Each row below has a hidden score, from 0 to 20, with 10 about the middle. What is it? The score is a weighted sum of the row's numbers plus the product of two more (or one squared), each taken from its middle value.
[  9 -19  27 -19 -16  -6   5 -23  19 -17  12  16  16   1   8  14  -4   3  22 -16  -3 -20   5 -19] 6
[ 26  -3 -14  55  10  30 -11 -21  26  30 -13  21 -17  12   6 -23  36 -21 -12 -15  26  -6 -14  38] 13
[  8  11 -25 -26 -35 -14 -18 -46   0 -79  13   9   9  72  63  78  18   0 -67  24  21  58 -96  26] 12
[ 14 -21  11 -28 -17 -15  24 -17 -30 -25 -17  44  12   0  12 -23  50  12  -3  12  -3 -18  28 -14] 6
[ 14  32 -25 -16 -11  14  -2 -38  22 -16 -15   9  27   6  26  15   9   0  -8  -4  -5  38 -53  -3] 10
[ 35 -48  -5 -14 -22  -5 -17 -47   5 -19 -16  29   5  -2 -18 -34  -5  33 -26  16 -29 -21 -13 -24] 8
[-15 -23  -9  10  39  -6  -4  18  -8 -13  -1 -17  10 -24  39  -3   8  42  12 -16   6  31  -7  -9] 2
[ 26 -11 -15  39   6  16 -12  32   2  13 -25   0  -2  -2 -27   3   0 -17  30 -26  14  16  -7  14] 12
[ 11  -6   4   4  -5 -12   7   4 -10 -14   2  -5 -16 -16  -2 -13  -9 -14 -21  -9  -6  -1  35  -9] 11
[  0  26   7  36  10 -12 -27   9  13  -5 -19  35  -5  16  17  27  33 -15  40 -41  44   2   2  -7] 7
[ -3   3 -40 -55  23  22   4  14  -8 -27   9 -23  -3  -3   2 -32  -8  29 -10  40 -35   4 -10  -7] 6
[ -8 -16  12 -12  -8 -14  -5   7   1  -5 -11   1   0  -5 -34   6 -10 -39 -24   2  -8 -19  11 -14] 13
[-28 -24  -5 -15  -7  -8   2  11  -8   6   5  -8 -14   3  -3 -13  -8   6  32 -29  -4  -4  28 -12] 8
[-16   6 -22 -27  24  23   6   9  -3   6   0 -43  10 -50  30   2   9  16 -18   5  -1  -5 -30  -9] 10
[-40 -16  49  41  -3 -16   4  15  -6  41  33 -25  14   5 -24  29 -26  46   4  12  23 -14  13 -17] 9
[ 37  -9   5  -1  21 -20  -9  18  10   3  37  27  25  14  37   7  51 -31  14 -34   7  12 -19  19] 15
[-19  -9  11  -1 -32 -10  36  11  47  14  22  -7  -1 -20 -19  14 -11  -9   9   0   1  -2  -6  -5] 12
[-14 -16  33  15  -6  -3  -3  17   4  -4 -14 -39  -3  19 -31  -3 -29  23   0 -11 -25 -26   6 -34] 6
[-44  12  24   8  11  -9  33   8   7   7 -22 -18   2  32 -30  13   6 -23 -19   5 -43  -3  18  11] 6
[ 40 -14 -46 -21  -4 -24  49   9  12   0 -17  32 -12 -10  41  -9  32  -1   4  13  -2 -14   4  -3] 12
[  1  24   3  -3  -5 -15  33 -11 -28  -7   0  20 -26  20  11  -9   9 -15 -16  25  -7  -5  18 -26] 9
[-57 -10  18  15  13 -17   4  12  -2  36  10 -15  17  33 -32   8   1   6 -24   6   8 -29  16   2] 8
[ 14   6 -10  25   8  43  -5 -17  22  11 -21  -7 -14   9 -18 -27  28 -15  -7 -45  34   2  -4  31] 8
[ 13 -44  10 -16   9 -15  24 -22 -10 -31  -8  23   7  12  -9 -16   0  18 -16   0 -27 -17  -5 -41] 7
[-14 -41 -34 -52  17   7   7   7   9 -21  28  -7  19 -23  39 -23 -18  -3 -13  38 -27  16   5  22] 8
[ -1 -18   2  27   5 -25  -3 -20  -5   4 -21   8 -20  -8 -33 -27 -25  12  -5  -2   0  -3   4 -30] 7
[-37   0   7  -2 -10   7  23  15  12  29 -27 -43 -14  22 -31  25 -21   2   9  28   3 -35   7 -10] 3
[-31  -6  35  14 -12   7  -9   7   5  -2  -3 -10 -27   1  -5  -3   9  -9   2  18 -37 -31  13  -9] 11
[-13  14  27  58  24   5 -50 -10   0  36  17  -8   4  35  -8  50  23   9  21 -39  62  -5   2  -8] 2
[ 16  11 -18  25  -9  42  17  -6  17  54   2  -9 -25  -2 -19 -30 -21 -24 -39   1  -2  56 -24  80] 14
[ -1  13  14 -16  -2 -16  16 -18   9 -24 -22  16   7  12 -16 -10  10  26 -11  27  -3   1  25 -16] 4
[ -7 -15  13   5 -14 -32  18  16 -14  -9 -17  -1   7 -25  -4 -25  16 -13   4   3   9 -18  -8  19] 14
[-16   2  21  34 -13   2  36  -1 -28 -22  -3 -11  -3 -12  -7  -6 -30   8   1  -1  18   7  21 -38] 10
[-14   1  27  21  -4 -29  21 -12 -13   4  -2  10   5   6  -5 -20  -3  12 -21  30  23  -5  24  -1] 8
[ 26  21 -11 -20   0   5 -18   1   1 -23 -13   9  12  35  35  13  30  12 -31  -6  23  20 -24  -6] 8
[-30  12  15  20  -8  -7  13   6   2  13  -2 -17 -16  -9 -55  -2 -44  20 -19   9   5   0  14   9] 10
[-12  12  -7 -16 -14  -9 -14  29   2 -13  -3   9   3  -8  15  39  11 -31  19 -19  -2   5 -16   6] 13
[-25  20 -23 -21  21  19 -25   5  -1   4   1 -31  10  -1  16   7 -28  50 -26  44  -7  18  -2   9] 7
[ 25  14  -9  42  24 -28 -43 -12  16  36 -26  -1   1  22 -17  27  30 -31  33 -69  31 -34 -15 -24] 11
[ -8   7  12  -3   2   5   8  34   2  -3  -5  -2  14   9  34  20 -13   4  34   2  16  -5   0   5] 7
[ -5 -13 -15 -20 -19  -8   8  -5   8 -18 -29  -8 -17 -28 -22 -11  -9   5  -5 -12 -24 -37  -2  -6] 12
[  3   4  19 -21  12 -18   8  16  11  12 -20 -16   1   3 -10   6   5 -11 -17 -34 -24   5  10  10] 9
[  2  23  48 -12 -11 -15  38  20 -33  12 -13   4  -5  -8   6  -7  13 -14  -2   6  -6 -15  20  -7] 10
[-36  15 -18 -35  23  15 -13  -3 -12  23  34 -11   8 -33  18   0 -23  18  13  14   8  -2 -10  41] 9
[-49   8 -21 -39   6  12 -10  -9  31  10  19 -69  22 -17 -13  22 -50  27  17   5 -15 -11 -29  -1] 2
[ 21 -29  32  31  -2 -12  -6  -7  -3   1 -13   8  18   0  -1 -21  -9  38 -29   0   4  -7  15 -24] 10
[ 33  -5 -19  36  -4  10  10 -20  11   5 -10  34 -13  12   3   7  53 -39  -4 -23   8  22  14  19] 12
[  -7  -10  -16   -4  -34 -111  -55   32   15   93  -44    1  -48   41  -22   69   -2   -8   19  -48    1   50    0  -34] 11
[ 21 -12 -13  14  -9 -40 -41  51 -10  18  -8   7 -46  33   3  46  32 -16   5 -13  22  30   2 -25] 15
[  6 -11 -26 -52   6  19  -5  19  28 -25   2  -3   6   1  30  -9  -5  20  29  22 -27   4  -5  35] 15
[ 40  -4   7  -3  15  -1 -38   1 -10 -28 -16  47  18  -2  31  -5  31 -13  15 -17 -19 -19   2  -2] 4
[  52   55    1    8  -32   16  -54  -43    0  -38    3   52   35   50   86   14   49   -2  -35  -10   46   50 -103   19] 8
[-31  -8  15  60  10 -15  -2 -17 -15  -5  -5 -24   8  20 -58  -9 -29  25  -7  17  27 -19   2 -24] 12
[-16 -23  32  -8 -28 -20  -3 -11   9   4 -12 -12   4  24 -41  -8  -3   7  -1 -11 -10 -24  -4 -10] 8
[-46 -15 -48  27  23  12 -13  -7  -4  -6  28 -29 -10 -18 -16   0 -17 -10  25  13  37  10 -15  28] 11
[ 17   2 -15   3   1 -22 -19  -1  23  17 -13  15  29   8  17  -9  36  -7  15 -11  33  10 -32 -15] 7
[ -2  11  -6  24 -18  29 -16 -41  -8  13  14   4  16 -21  -2 -29  36 -39  13  -4  -2   2 -13  11] 13
[-29   2 -19 -18  16  11  -1  20  27  14 -13  -5  -2 -11   4 -24 -15  28  12   2 -13  11  -8  19] 5
[ 26  11  22  -9   6  -9  34  17   2  16  11   2 -10 -29  -3  17 -18 -10 -18   8  -1  -9   7  18] 15
[  4  -8  38 -17 -10  10   4  40  -1   5 -23 -25 -28  16 -30 -30 -28  -7  -5 -16   1  24  14 -17] 13
[-35  22  -9  56  -3   5  -2  12  -7  25  -4 -25 -15  -1 -22  10 -23 -29   4   0  -2   4  -1  18] 13
[ 21  39  34  48  12  -1 -13  15 -10 -44  20  23  71  12  54  19  37 -26  23 -31  46   2   7  29] 9
[ 18  22  27   4  23 -14   4  11  -6 -39   1  20  11  10  -1  -9  -6 -29 -15   3  -5   6  14 -30] 2
[ -2 -13  15   6 -12  -4  20  -2  10 -12 -19   8   1  19   9 -13  -9  28 -34 -11 -18 -18  -5 -20] 5
[ 19  -7  24   1  -8 -13  11   7 -15 -27 -19  -2   8  20  13  -2  -4  17  -9  18  -7  -6  11  12] 8
[ 12  11  -8 -14 -24  -4 -22  -5  45  16  -1   1  15   9  24  18 -12  10  28  -1 -19  -2 -20  -4] 9
[ 14 -64 -44   2  17 -49  12  22  19  56  10  11 -46  -5 -62 -18  -8  -6  41 -35 -25 -43  75 -55] 12
[ -4  -2 -26 -25 -11  27  -2   3 -26 -11  -1  14   4  -7  34 -16  -6  14  -4  19  -8 -10  -7  19] 10
[ -1 -18   0   7 -20 -12  -3  -8   8  13  -1  10  15  18  -8   6 -17   7 -32  -1  -6 -17 -27 -40] 15
[  3   1  34 -23 -10 -11  20 -37 -20  -9  -4  23  14   0  -3 -48  21 -33 -31  36  -3   3  23 -41] 6
[-14  15  16  31  -8 -15 -19  41   9  -6  36 -14  26   5  -7   3  22  -2  37 -14   8  25  11  10] 9
[ 21  20 -24  -2  27  12  -9   9  12   5  38   1 -15 -11  38 -11 -19  17  -3 -12  -2   6 -25  12] 13
[ 61  -6  21  -1  18   6 -27 -36  -8  -7   6  56  25   6  13  -3  42  20  22 -18  25  -9 -34   7] 12
[-10  -2  -2  25  -7  -6  32  43  30  43  16 -26  -8 -24 -26 -23   0  -5  17 -36  -8  -6  35  15] 12
[ -6  10  41 -12  21   0  29  16 -16  16  -7  -5 -21  -1 -11   0   6 -41 -16   5  -2 -12  13  -9] 13
[-42  10   7  -2   2 -16  37  35  -8 -11  -9 -17  -3   8 -33  -2 -21   1  -8   5 -23 -28 -17 -10] 8
[-35   3 -34   3  13  45  -5  10  12 -21  22 -67 -25 -13 -14   9 -59   5  -5  -5   3  29 -19  58] 9
[-24 -46  37  21   9   6  21 -15   0 -27  -2   8  27   0  -2  -9 -14   4 -16  13  -6 -17  -4 -16] 13
[ -4  -8  15 -13   8 -11  27  -5 -26 -35  -5   1   4  13   2  -1  33  -9 -19  19  11 -31  44  -5] 8
[-12  21  28  20  -3   2   9   8 -11  -5  -4  -4  14 -12 -29 -10   5 -19 -35   3  -5 -14   6 -25] 12
[ -8 -12   2   7   5  12   6 -11   6  -5  -2 -13  17 -11 -21  -2 -19   2 -25  26  -2 -13   4 -23] 17
[-17 -11 -28   3 -13   6 -40   6 -16   0   4  -9 -19   9  -1  -3   2   0   1  -2  -2  13 -25   6] 11
[ -7   2  19  29 -19  14   1   3   2  17  -9 -23   1   4 -12  11 -14  14   5  29 -16 -28  -1 -36] 16
[ 12   8 -11   1  -9 -33  63   4  32 -14 -16  -7  -2 -17   2 -15  -8 -26   0  18 -16   2 -16  20] 12
[ 25 -23 -64 -69 -11  45  28 -20 -13 -15  25  36   2 -46  40 -32   4 -32 -15  31 -21   3 -20  27] 16
[  9 -45   8   8  12 -21  25 -28  27  -2   2   9   1  20  11 -13  16  -2 -41  41  -7  -8  11 -24] 11
[ 24 -17  38 -28  18  -7  14   1  14 -25 -28  17  -5  -5 -13 -13  19 -26 -46  35 -31  10  25 -29] 3
[ 32 -16  -5 -40   5 -13  36 -29 -39 -15  -6  47 -10  22 -24 -54  28 -11 -19  16  -2   7  -1 -15] 7
[-13  40   6  23   7 -25 -34  18  11  16   7  -1  -9  31   1  40  11 -22  46 -11   5   0  -2   1] 12
[  2   8  -1  42  -1 -10 -31  -4  15  26   0 -22 -33  25  -3  28  11  10  22 -20  34  -4 -31 -15] 9
[-24  -2 -29 -31   8  42  11  -2   9  35  42 -20 -18 -16  -4  -2   6  -6  25  26 -25  13 -21  48] 13
[  1   4   8  39 -11  -1 -42  -4  13  15 -21  17  36  52  20  22  24 -21  44 -39   3  -6   2  10] 5
[ 22  -7  10   4 -10 -16  17   3 -23 -26 -23  25  17  -5   2 -32 -10 -16 -29  20 -32 -25  18   9] 7
[ 42  18  53  31  -8 -30 -34   9  -7 -12 -11  38   0  23  -3   4  48 -33  38 -52  21  33  44   2] 10
[ 45  35 -41 -48 -21  12 -29 -38  13 -75   9  14  34  23  28  49  22  21 -55  12  12  81 -86  36] 11
[-18  -3   3  13 -20   0  23   0  -5 -20  12   1  -2  20 -21   6 -22  16 -12   3  17  -7  16 -40] 9
[ -5 -13  22   4  -2  -2  30  -6  -7   5 -10  10  26   5   2   1   2  15 -13  19 -13 -13  17 -47] 18
[ 16  59  -8  32  -6  15 -31 -46  31 -40 -16  35  26  -5  79  -7  20 -28   2 -24  45  -1 -60  23] 8
[  1  -2  -7  16  -4  18   6 -19  -3 -10   4  -3  -8  -6   3  -1  -7  20  -9  -5 -17 -23   7 -38] 11
[ -6 -36   4  -4  -7 -26 -16 -16  15  16  24  23 -16   6 -34 -21   6  12  57  -4   2  21  24 -38] 5
[ 49  10 -10 -35   3 -21  31  -3  -5 -15  -9  41  -5 -38 -10 -23 -11  -7  -9  18 -27   5  -6 -13] 11
[ 23   3 -13  -4  -6  -9  16  -5 -37 -27  25  20  13  15  -2 -28  -2  -8 -17   5 -26 -41  25 -14] 10
[-18  10   5 -10 -10 -19  26   2 -14 -33 -24   5 -16 -15 -23 -11 -12 -24 -13   9 -23 -25  27   7] 10
[ 17  10 -10 -17   7  26 -13   1  13   8  25   3  24 -16  26 -28 -27  30 -17  54  11  32 -29  26] 12
[ 17  -1  31  35   1  54 -49 -28  13 -28  -8  31  52  21  28 -14  11  -6  22 -32  35 -15 -23  36] 6
[ -4  26 -16  -3  12  10   8  31  14 -14  -8 -12 -18  10  18   2 -16 -22 -18 -21   1  25  -5  18] 11
[ 17  15  27  11  -4 -11 -25   1  16  -6 -30 -21  -4  29 -27  34 -27  33  -4 -12   7 -14  14 -30] 6
[ -6 -29 -24 -61  -5 -46 -27  28  17  31  -2   2 -58  32 -20  47  -2  17  -6 -15 -20  11  22 -44] 15
[  4  28   3  31 -20   7 -36   9   8  13 -19   1  54  -4  12   9   6  -3   0 -19  29  10  24  -6] 8
[ 42 -63   9   5 -18  15  -2 -69 -11 -26 -17  55   7  19  19 -57  10  -7 -20   0 -15 -36   5  -7] 7
[  4 -16   8  21   2  -8 -46   9  -5  -8   3   2   8  32 -23  53   2 -12  14 -42  30  -8 -15 -11] 12
[-50   0   5 -18   3  35 -12  37  46  20   2 -58  -3 -30   7  28 -57   4   4  21 -29  17   4  22] 9
[ -2  12   5   4  27   0  22   6   4  -9   2   1  22  34  -9  -1 -17   2 -12   1 -22 -22   8 -10] 8
[  0  22  14 -17 -20 -21  26   9   8 -20  -9   5   1  24   0  -6 -14 -24   8  22 -21 -13 -10  11] 12
[-13  18 -42  80   4  -8 -46 -22  -4  14  15   0 -56  14   6  21  25  35   4 -33  29   2 -20   5] 10
[ -1  -6 -17  32   2  12 -16  -9   7   8 -14  16   2  10  -5 -23  13 -13  29   1  15  13 -13  -8] 5
[ 23 -14  -4 -24   0 -12  27   5 -17 -15  14  19  18  -9 -15 -14  26 -10 -12  14 -20  -6  22  -1] 12
[ 11  15 -24 -14  26   5 -26 -10  26 -33   4   9   2  -3   9   8   3  -5  26  -3  15   3   2  -2] 9
[ -9  32  14  -7  18 -22 -39  10  -1 -16  15  13  12  12  19  45  40  -6  39 -45  24  26  27  11] 9
[ -2  28 -15 -24  -9  12  -8  10  12  -1   9  -3  34 -13  17  -9   1  -3   8  -1  27 -16 -21  19] 13
[-44 -41 -35  14   3  25  -2  26  11  16  36 -55  -1  -4 -31  -4 -36  -7  16  37   6  28 -27  37] 14
[ 14  -2   1 -16   3  -3  37 -14  -4  18   3   8  21  -6   8  -8  16 -11  -5 -11 -15 -15   1  -6] 11
[-34 -21 -15 -21 -12  30 -21   1  -9   2  27 -47 -14 -21   0 -16 -62  23  24   2 -29  24   9  30] 8
[-62   3 -69 -20   8  10   9  12 -18  16  39 -45 -53 -24  20   5 -30  11  41 -17  -6   4  -5 -27] 9
[ 14 -16  -3  17 -11   0   4 -38  28 -12 -22  13  14  42 -13 -26   2  30 -25  20 -14 -13  -2 -39] 5
[ 16  19   3  40  18   2 -51 -15 -23  25 -14  22 -33  14   4  21  58 -20  12 -38  17  -7  -6   1] 13
[ -5 -11  24  -8  13  15  36 -33 -14 -10 -11  -2   7   4  -6 -30  -9 -10 -25  50   3   3  -4 -10] 13
[ 23 -22 -34 -19  10 -14  -9  26   7 -26  -7   7  -3  19  21   6  22  -7 -25  -6 -19  10  13  -6] 4
[ -8 -21  26   8   8  15   5 -27 -16   0   7 -15  24  -5   0  -3 -10  -6 -42  25  14  -9  17 -16] 16
[ 12 -67 -62   7  10   7 -13 -22 -17  27  13   8 -40  19  10  12  14   4  -8  -9   6  37  -4 -10] 10
[-16  42  13 -12  -8  18 -47  -3   8 -41 -27 -20  19  -8  31  46 -10  25 -19  16   1  38 -41  40] 8
[ -6  -2 -44 -32   0  20   9   2 -19  -4  27 -24 -12 -20  25 -27  -9  16  37  -4 -15  41  16  37] 11
[ 15 -31 -70  -8  -1  16   9 -43   5 -20  25  16 -12  -6   5 -10 -38  22  31  34 -18  27 -10  -8] 12
[  2   5  26  16   5  -3   9 -19  14 -11  14 -12  17 -10 -34 -12 -38 -14  -9   2   5 -18 -13 -18] 16
[ 23 -13  24 -19  -5  -6  11 -12 -24   2  -8  -1 -10  -2 -20  11  -9 -25 -27  11   5 -15  37  -2] 12
[-15  -6 -10  10  -7 -81 -55  25  23  78 -15  17 -65  61 -33  69  35  59  19 -11  17  65  28 -46] 4
[ -7   4  38   3  24   0   5 -19  -4  22   3   8  27 -27 -36   6 -21   1  -7   3  38 -38  30  -3] 11
[-76  67  35  29  13  17  -4  35  28  -8   1 -53  28   0  20  13 -20   5  26  19   6  30   5  35] 2
[-31   0  10 -12   5 -20  47  19  -9  19   1 -13  17 -11 -40  14  -3 -23  -9  -4   2  -8   5  -1] 14
[-37  -3 -30   5  -4  33   2  -8 -14 -18  41 -45  -8 -33  16  42 -46   8   1  16  14  -1 -26  28] 6
[ 19  30  -1  29  12 -15 -57  -9  21  41  -3   6   2  34 -13  58  34 -10  37 -71  27 -35   3 -15] 8
[ 12 -43  14 -13  10  -8  16 -33 -31 -26   6  32  17   2   2 -38   6  19 -34  27  -5 -29  21 -37] 9
[-58   9 -18  27   1  32 -15  19  16   0  25 -61 -11 -36   4   0 -36   1  24  44 -10  10 -18  34] 13
[ -8 -53 -19  14   8   5  23   5 -24  60  36 -21 -11 -70   4 -24 -21 -13  61   8 -10 -76  59 -28] 8
[ -4 -17  20   4  -5 -10  14  29  -1   3 -15  -9   4 -14 -23  -1   5 -30 -18  30  -4 -23  24 -27] 14
[ 26  -8   0 -10  11  12  19  -6 -15 -13   1  35   6  -5  17 -36  21   7 -14  39 -12 -29  13 -47] 8
[ 35  12  -4 -19  11  -6 -17 -16  -5  -3 -11  33  12  -9  29 -17  51 -18   8  -3   2   3  11   6] 10
[ 38 -22  34  -4   0  10  12 -29  -7  11  -9  36   0  -8 -15 -18  -2  14 -33   3  17 -27   0 -44] 18
[-34   4  23  -3   2 -10  17   3  -9   5   3 -29   6  12 -30  -9   6  17 -13  24  -9 -20  13   0] 8
[ 42 -11  29  41   7 -11 -46   8  37  29  12  14  52  20  -9  23  13   9  31 -56 -11  -1  22  -3] 10
[-18   8  21  18   1   0  15  20  18  -4 -40 -11   0   9  -9 -16   7  -7  -6  18  -2 -22  18 -20] 5
[ -2 -18 -29   7 -19   0   4   8  16  15  14   9 -28   7   1  11   7 -36  -8 -28   6  11  -5   9] 14
[  45  -23   -7  -14   28 -114  -37   55   -5   96  -13    9  -64   48  -70   92   50    1   30   -8  -11   78   74  -40] 13
[ 32   7  23 -12   1 -15  39  12 -24 -30   2  12  20  21   7  -8   4 -25 -22  18 -16  -6  -2  -8] 13
[-32 -17 -27 -25  35  28 -19  -6 -34  -6  31  -9 -41 -42  -2 -11  -7  38  21  35   5   5   6  27] 12
[ -2 -27 -24  -4   7  -7   2  10 -12 -28  17  -2 -25  -2  37  20 -18 -30   4  -3  -7  14 -17  23] 14
[-27   8  29   5   5  -1 -19   2 -26  51 -16 -14 -14   5 -48  12 -38  40  -1  17  27 -21  15 -28] 7
[-10 -11  42  -9   9 -14  17  26 -23 -12 -29  -6   4  -9  -3  -1  -8 -24  -8 -16  -9   7  10   9] 9
[ -7   4  16   3 -13 -18  28  25  27  29 -20 -26 -13   7 -27  26  10 -15  -4  25 -28 -19  -1   5] 15
[ -6  24  -8  21  15  -2 -29  15   8  -7  -1  -4 -30 -20 -13  19  11  26   4  -1  -3 -17  -5 -31] 10
[ -6   4   2  -6 -21  -1  14  -6 -32  11 -15   8   0   5 -13  -8  17  10 -16   4 -10   1   9 -27] 9
[ -6  -1   4 -15   4  25  -4  -7  -8   1  26   2  -9  -4   0  -2 -33  25   9   4 -18   7  13   0] 7
[-14   0  42 -14 -13   7   5  25  26 -13  -6  11  27  21 -37 -27  -5 -14 -15  10  -8 -28  14 -34] 3
[-11 -30  -7 -22   1  36 -13 -25  12  -6   1   5   3  -6  -4 -25  10  28  -1  46 -13   6 -11   3] 7
[-35   1   4 -20  10  30  38  38  -8 -32  31 -31  15 -46  -2  -8 -19  15   6  35  -1  30  -5  37] 10
[ -1 -23   6   3 -32 -24   8  21 -19  -7   1 -26  21   4  -1  -6 -25  32 -17 -12  22 -25  29 -22] 6
[ 16 -22 -22 -61 -10 -13  -3   9  -7 -11 -10   7   2 -26  10 -23 -25  20 -10   3   2  -7 -10   2] 14
[-60 -18  12  -9   0  45  -1  15   1  26  31 -45 -12 -18 -25   0 -49  33  20  32 -18  28 -10   0] 8
[  2 -28 -23  -7   6  11 -11 -17 -24 -49  19  -9 -12 -34  40 -11 -11  29   5  48  -8   1 -23  46] 14
[-56  26 -31 -14  35  17 -20  21 -13  21  33 -65   4 -25 -23   9 -15  58  16  15  10  31 -27  33] 7
[-11  24  16  12 -11 -17  24  28   4  18 -12 -21 -20 -37 -13  -7   2   4   4   9  -9  -6  34  -5] 11
[ 34 -28   7   6 -24  -8  20  -6  -4 -26 -11  25   9  10 -12 -20   4  17 -30   2  -5 -35  31 -39] 10
[-34 -22   7  26   3   1  15  -2  15  -5 -10 -48  20 -20 -37  15   8   2  13  18 -20  -7  16   3] 11
[ 20 -16   7 -21   5  -9 -13   0 -11   8   1  33  27  10  -7 -18  17 -24 -43   3  -5  -9  -8 -16] 6
[ 16  -2  33   7 -23 -28  18 -21  -1   9   7   7  -8  13 -14  -5 -29  37 -19   6  -5 -38  39 -25] 5
[ -6 -13  11 -21   0 -28  27 -26   1  12 -11  26 -22   9  -2  -2  11 -22  -4  16  -3 -30   4 -24] 10
[ 64 -34 -33 -18 -14 -43 -46 -12   5  50  -3  60 -36  40 -56  19  47  -9  17 -46   9  10  39 -58] 10
[-11  24   1 -32   6  27  -3  16 -33 -12 -10 -26  -6 -13  -4 -22  -9  19  15  30  -3  19  20  15] 10
[-10  -8   8  36  10  41  -6 -23  -7  -3  35  20  25 -10  -6 -33  20 -22  24  -3  32  15 -22  13] 12
[ 12  11  16  -9  -9  -8  28  22   9 -10 -32 -30   5  -9  19  10   0 -28 -22  17 -41  22   9   8] 10
[-34   3  -4   6   3  -2   1 -11  12 -16 -29 -13   9  -3 -12  16 -12  -5  20  20   2  -3   6   3] 7
[ 23  10  12  -3   6 -20  23   6  -9  -5 -13  25   9  42  35 -20   5  -3   7  11 -30  -7  12   5] 5
[  0  20 -14  15   8  33 -22  -9  -2  23  -5  10  -3 -12  -6   2  -7  13   8 -45  -1 -14 -10  16] 9
[ 28   8  14  -6   2   0  -5 -33  11 -21 -28  30   2  -5  25  -8  19  45 -26  -5 -20  -8   1  -5] 5
[-35 -16 -66 -14 -15  -5 -12 -17   2   9  49 -24 -27  27 -18  41   2   6  -2   1  24  -1  -7 -19] 10
[-10  17 -40  39 -10  40 -16  17  42  14   1 -10 -30 -33 -25 -31   4 -35 -13 -31   6  17 -12  20] 10
[-16  30  13  29   0   1 -21  19  23  22  -2 -23   4  14 -23 -12  17  32  12 -19  30  24 -12  -4] 7
[ 31 -13 -19  42   2  -2  -5 -15   8 -15 -18  40  -8  17  36   6  24 -13  -1 -35  23  16  -5  -1] 7
[ 27 -15  33  17  -8 -14   8  26  13 -14 -10 -30   0   4   1 -30 -17 -34 -25 -23  -1  18  15  19] 15
[ 14  39  14  -1  13   6   4  15  13 -62   7  -1 -31  51  29  31   8  -6 -40   9   8  31 -29  21] 12
[ 29 -13 -13  29  37  -3 -39  -8 -13  42   8  14   0  14  11  35  38 -15  18 -31  47  10 -15  -5] 14
[ -6 -17 -15  -4 -14  -6  -8  10  23 -20 -29  11  -1  -7  16  -8  18 -21  -8   2 -27 -17  -7  -6] 2
[ -9  52  -7   3  14  -6 -10   8  13   4  13 -12 -40  31  23  10 -26  14 -21 -20   5 -15 -54  17] 16
[-16  27  13  11  -1   2 -16  19   2  -1  26  -1  12 -27 -12  21  16 -31  44  -5  -3   4  -3  -5] 13
[-47  -7 -37 -14   2  25 -13  18  23  13  36 -45  -6 -24 -13   3 -57  33  21  22 -40  37 -14  38] 9
[ 38  22  41  50 -29  26 -49 -37  -1 -38  16  59  39 -12  38  10  54 -11  24 -61  46  -6 -37  19] 12
[  8  60  16  39   3  26 -12   7  46  31 -15   6  12  -1  18  -3  44 -18  12 -38  36  -1 -39  35] 11
[ -55   84   11  -22  -29    0  -65   11   34   -4    7  -58   49   24   47   89  -42   46  -44   43   11   99 -127   53] 12
[-10   6 -22  -1   2   4  23   8  23   3  17 -17 -26   3  37  19 -27  13 -27  -5   0  40 -25   2] 8
